In the rows, 128 means zero.
Each path below is one point turned by a fixed rotation once a step. After each direction that follows a path, write how fast that rotation turns it, in degrees per step (0 if it stays still).
Each turn is a multiple of 5 degrees from 10 to 175, or 0.
Each row of a path follows its step; steps can be skipped.
Path 1:
step 0: [128 129 121 125 120 125 123 126 119 130 131 125 128 120 127 126 125 121
 135 129 125 133 115 126 122 129 125 129 133 123 118 120 126 128 129 127
 117 127 120 133 130 129 137 131 122 132 132 130 113 136 130 121 127 132
 118 126 131 124]
step 1: [132 137 127 135 133 134 128 126 125 134 127 128 132 122 132 127 119 124
 126 124 127 134 128 118 128 119 123 132 129 128 127 118 130 131 124 121
 139 119 129 128 134 129 123 139 121 135 120 118 128 133 121 122 121 120
 131 131 134 129]
step 2: [127 120 140 131 125 136 128 125 125 126 120 139 127 132 134 130 121 122
 124 133 128 135 123 125 129 129 134 124 125 125 128 133 118 135 135 134
 128 133 127 132 135 128 121 137 136 136 123 122 123 127 131 124 130 124
 122 139 124 121]
step 3: [124 134 129 133 120 126 128 132 131 122 127 121 124 136 137 134 123 129
 126 132 126 131 129 122 136 131 125 132 117 131 129 135 124 124 126 123
 138 135 123 120 132 127 125 120 125 129 134 118 127 126 122 139 136 125
 140 135 123 123]
step 4: [128 126 139 127 132 127 132 128 134 122 130 124 129 126 122 124 132 133
 128 130 120 134 122 129 131 125 135 122 112 130 129 124 132 123 126 129
 129 131 126 130 115 123 123 122 132 122 131 139 126 125 134 133 128 137
 129 142 130 123]
step 5: [134 137 127 127 133 129 137 129 142 123 135 121 140 125 123 130 137 121
 128 126 128 116 125 127 125 135 127 134 132 130 132 133 127 129 121 131
 127 124 129 128 129 129 117 119 133 129 132 135 137 121 124 134 130 124
 127 122 127 127]
step 6: [133 119 120 127 130 126 132 127 126 134 126 132 126 131 125 129 138 126
 137 126 137 118 137 133 133 127 130 121 118 127 130 139 133 134 120 133
 117 126 127 131 116 127 129 125 127 126 126 133 127 129 134 126 126 118
 126 125 128 139]
step 7: [117 134 125 123 128 130 119 121 127 132 131 131 129 129 129 133 140 129
 123 130 135 128 135 132 121 132 123 133 136 124 136 128 126 124 137 127
 125 131 128 125 124 129 133 133 120 121 131 136 124 122 118 126 123 126
 134 118 127 140]
step 8: [128 119 125 120 125 127 122 128 122 129 125 121 122 135 120 132 123 133
 134 127 135 133 125 134 124 120 131 126 135 134 130 121 127 129 124 127
 127 130 132 121 133 128 138 131 121 125 113 136 137 133 123 124 123 134
 118 126 125 129]
step 10: [130 126 128 131 126 125 127 128 122 132 124 129 118 116 130 128 119 129
 134 114 120 140 138 121 128 125 125 124 137 127 120 126 119 135 125 130
 135 130 124 131 127 131 132 128 137 130 129 127 129 135 135 127 128 125
 131 126 129 117]
step 11: [121 124 131 130 127 124 131 132 137 141 123 134 132 125 135 123 125 130
 121 124 122 128 123 127 130 128 124 126 129 121 130 124 131 130 135 113
 134 128 130 136 134 137 120 130 122 135 133 119 124 128 135 133 127 132
 130 131 118 121]
Speeds:
[126 127 127 130 129 127 126 131 128 128 127 129 129 130 128 127 130 127
 130 126 128 127 127 129 127 128 125 130 127 128 127 129 130 127 128 128
 125 127 129 127 125 126 127 130 129 128 128 129 129 126 125 126 128 129
 127 126 129 127] => 45
Path 2:
step 1: [131 130 123 128 121 124 130 127 128 134 131 131 132 138 123 132 133 129
 126 121 126 121 131 134 125 137 125 126 136 130 122 118 129 130 121 123
 128 120 129 135 127 131 137 124 134 127 135 129 129 120 126 125 128 142
 132 138 131 131]
step 2: [121 127 129 124 126 125 136 120 137 128 129 129 127 142 122 125 129 129
 130 127 128 122 131 128 124 140 126 134 129 128 131 131 134 131 122 126
 129 118 123 131 123 124 126 122 126 131 120 133 128 129 140 126 133 138
 122 136 129 126]
step 3: [119 131 124 122 128 131 135 127 134 136 140 126 127 131 127 133 136 132
 121 137 121 118 131 131 127 138 123 129 122 132 129 128 130 118 130 124
 127 125 128 134 122 129 132 117 132 129 132 121 131 133 128 124 125 134
 129 134 130 126]
step 4: [122 131 128 125 128 125 136 126 137 137 124 132 124 139 128 128 124 126
 122 131 125 114 125 130 129 131 117 126 127 138 131 127 124 127 124 132
 129 119 121 131 128 126 137 133 127 128 134 132 133 126 134 121 124 124
 128 135 119 126]
step 5: [123 135 129 120 127 123 131 127 135 131 138 133 130 133 136 130 131 135
 127 134 127 117 126 131 127 131 125 131 127 130 127 133 137 129 131 119
 130 124 122 135 132 124 126 133 126 130 141 132 135 130 139 139 129 126
 128 133 130 133]
step 6: [130 135 126 130 133 128 132 132 130 127 135 132 133 126 127 133 126 136
 128 124 129 117 136 126 129 120 121 128 118 139 128 133 135 124 131 128
 134 119 122 129 128 121 130 131 130 127 123 126 141 133 135 128 127 127
 130 139 123 125]
step 7: [135 126 125 131 128 125 126 128 125 123 130 136 126 126 132 138 128 138
 124 133 123 116 126 134 133 129 121 130 128 123 129 136 135 130 130 134
 122 122 119 135 133 128 141 136 131 121 131 127 130 126 135 129 124 133
 130 132 130 126]
step 9: [133 129 131 135 123 133 134 127 129 124 134 126 126 131 124 136 127 135
 129 126 128 118 121 131 129 124 127 121 132 129 131 134 135 126 132 122
 127 123 127 129 127 131 134 130 127 132 121 126 132 127 136 126 133 141
 122 135 144 130]
step 10: [134 127 119 127 126 128 135 126 126 126 136 130 130 133 126 131 135 124
 127 121 122 122 129 140 129 133 118 122 134 135 124 128 138 132 129 125
 123 126 131 123 123 127 135 123 132 122 124 133 129 122 131 120 118 139
 130 130 130 127]
step 11: [124 122 129 127 124 128 131 126 130 129 135 126 128 139 127 124 132 129
 129 134 129 123 119 131 127 129 119 124 132 129 132 126 140 136 124 128
 122 114 124 137 122 128 130 126 123 135 121 134 120 132 131 124 123 133
 122 135 129 128]
step 12: [124 136 127 129 124 131 139 126 125 134 142 119 123 136 128 129 133 132
 126 127 124 121 132 128 124 128 120 122 130 137 129 130 130 131 133 123
 121 121 129 135 121 127 128 117 126 128 139 128 128 124 128 128 134 134
 127 132 126 124]
Speeds:
[129 128 128 129 126 129 126 126 127 128 125 130 129 127 126 129 128 128
 129 126 128 127 129 128 126 128 128 126 128 125 125 129 130 127 129 129
 127 127 128 127 127 130 126 127 128 128 128 129 127 126 127 127 126 127
 126 131 131 128] => 40
